(in the rows, 128 means zero)
The rows of Y fall into a few groups, and each row is roughly a mix of its group's hidden directions.
Y (105 x 10):
[[139 123 181 150 110 179 140 133 101 121]
 [129 136 145 180 134 159 153 139 130  77]
 [135 113 117 180 155 120 139 169 142  91]
 [145 138 107 138  83 183 132 102 122 102]
 [146 150 118 135 117 124 184 116 120  74]
 [125 119 171 171 125 172 145 133 161 115]
 [108 116  89 144 183  89 125 141 134 111]
 [ 81 113  95 117 155  81 104 138 136 132]
 [135 113 130  78 113  93 125 135 147 181]
 [128 119 151  91  88 130 166 125 164 161]
 [ 95 106 121 118 176  83 125 156 136 149]
 [131 118 157  88 132 127  95 122 118 188]
 [150 148 131 139  83 174 141 109 127  88]
 [146 141 137 142 179 101 110 143  80 149]
 [126 137 124 142  98 166 155 138 137  66]
 [177 156 111 131 124 131 122 111  71 143]
 [139 152 161 125  82 174 121 102 106 116]
 [153 155 137 123 143 121  88  99  76 148]
 [ 96 101 125 116 173  89 137 163 145 148]
 [ 92 102  92 104 141  92 134 149 169 125]
 [ 70 103 136 118 124 131 138 147 174 103]
 [120 145  91 147 103 138 146 106 141  68]
 [154 176 153 139 125 151 133 105  92  92]
 [158 138 108 130  84 146 124 122 153  73]
 [140 142 132 106 119 115 111 102  61 158]
 [152 168 126 111 124 114 127  95  68 131]
 [ 98  96  99  95 138  85 156 152 136 142]
 [149 120 111 119 106 114 130 134  64 169]
 [150 134 113 110 158  81 128 136  85 164]
 [183 151 124 156 148 118  93 120  96 143]
 [184 152 104 161 153 108 118 121  99 131]
 [ 86 108 146 149 122 158 144 132 183 113]
 [163 163 109 143 125 123 101  93  80 127]
 [149 126  91 115 165  68 137 144 121 133]
 [161 135 122 101  86 145 113 112  90 167]
 [124 112  87 114 127  90 169 136 166 103]
 [119 110 119 109 168  77 120 148 138 170]
 [124  96 101 116 149  87 105 158 146 167]
 [116 118 157 128 173  78 124 161 129 154]
 [159 128 129 124 149 102 105 116 106 192]
 [105 108  90  91 138  78 126 138 113 154]
 [147 111 146 131 167  95 139 151 120 183]
 [106 105  92 130 122 112 149 155 187 117]
 [147 124 106 115 112 105 135 132  65 166]
 [160 158 150 164 118 168 119 103 158 113]
 [155 142 160 180 126 173 121 122 148 116]
 [105 103 131 113 169  90 115 154 129 173]
 [110 125 112 134 184  73 120 143 113 140]
 [121 120  94  89 139  81 104 118 111 164]
 [160 165  98 146 133 123 103 107  81 105]
 [194 150 146 121  99 118 140 143  99 124]
 [ 97 143 116  98 120 152  87  75 120 133]
 [160 123 134 119 109 129 121 115  74 179]
 [157 156 168 132 139 131 126 127  68 150]
 [172 128 112 101 120  94 102 142  95 164]
 [105  99 131 118 164  93 165 162 145 152]
 [152 145  96 111  95 137 170 102 142  91]
 [117 145  81 160 127 119 147 123 120  71]
 [119 104 146 126  87 162 168 133 172 126]
 [149 151  96 102  96 139 163  88 124 103]
 [ 72  96 156 104 131 123 137 148 162 142]
 [ 88  95 125 105 141 107 170 151 161 141]
 [159 184 123 145 111 141 139 104 109  89]
 [106 144 123 134 125 130 173 137 159  69]
 [103  81 130  98 144 106 112 147 111 172]
 [ 72 106 124 119 131 114 154 134 176 105]
 [ 98 108 108 137 132 122 148 158 187 101]
 [ 97 104  97 123 130 109 150 156 182 112]
 [ 79  94 152  98 120 133 134 143 169 143]
 [146 123 126 108 133 114  88 110  87 180]
 [129 149 148 125 111 143 166 132  73  89]
 [102 112 104 143  84 156 156 129 163  99]
 [134 141 159 152 110 159 171 140  92  95]
 [155 140 111 126 129 118  80 102  94 173]
 [124 136 143 140 107 162 160 142 144  66]
 [154 145 105 118 137 115 104 116  68 162]
 [132 130 134 103 166  70 140 138 109 164]
 [149 130  85 107 157  70 132 135 111 136]
 [180 160  99 157 137 121 118 112  92 115]
 [117 115  85 143 104 120 152 150 185 117]
 [113 132 143 151 121 150 176 149 152  78]
 [172 143 146 153 104 159 128 121  79 143]
 [179 163 119 135 115 134 151 117  97  89]
 [ 90  95 160 119 131 129 152 155 177 131]
 [116 108 127 125 151 131  99 129 201 132]
 [117 117 129 111 171  85 126 143 102 175]
 [134 117  96 114 171  77 115 145 125 161]
 [138 131 115 116 137 104  86 102 102 185]
 [167 155 156 159 104 171 136 115 104 119]
 [136 148 144  98 112 131 141 118  57 117]
 [137 136  88  90 125  89 101 111 100 158]
 [ 92 131 141 179 156 166 124 124 117  97]
 [ 89 104 131 153 124 168 145 130 180 125]
 [ 82 106 103 108 119 148  99 105 166 149]
 [129 124 124 121  72 155 157 117 166  96]
 [130 107 101 124 170  76 139 156 134 156]
 [ 93 119 105 134 177  78 135 151 129 121]
 [123 152 116 122  82 163 140 100 114  83]
 [ 81 107 111 155 169 139  85 130 133 135]
 [ 96 106  90  96 146  83 122 140 156 137]
 [163 144 150 186 127 168 116 122 146 125]
 [155 128 174 164 121 130 159 169 132 106]
 [149 149 123 130  81 172  97 100 111 111]
 [134 118  89  99 127  83 123 126  98 172]
 [152 148 102 160 104 158 120 123 129  73]]

One row of each group comes first, with its name. Which group is each row after those in?
[125 144 162  92 151 120 114  99  74 135] => F
[124 132 117 156 117 158 165 122 160  73] => D
[ 88 110 100 137  97 144 155 133 165  92] => W

[108  97 160 114  98 155 153 139 175 141] => W
[110 129  89 146 170  82 148 143 123 103] => W
[120 136 173 129 122 164 134 136  78  93] => F
[ 78  96 156 141 146 126 111 152 165 147] => D
[132 114 134 115 160  91 108 128 121 192] => W
[156 156 152 161 119 167 108  96 161 120] => F
[157 157 120 113  85 156 110  95 105  99] => D
[143 141 188 156 121 171 126 137 108 144] => D
[138 133  96 102 107  96 135 123  72 156] => F
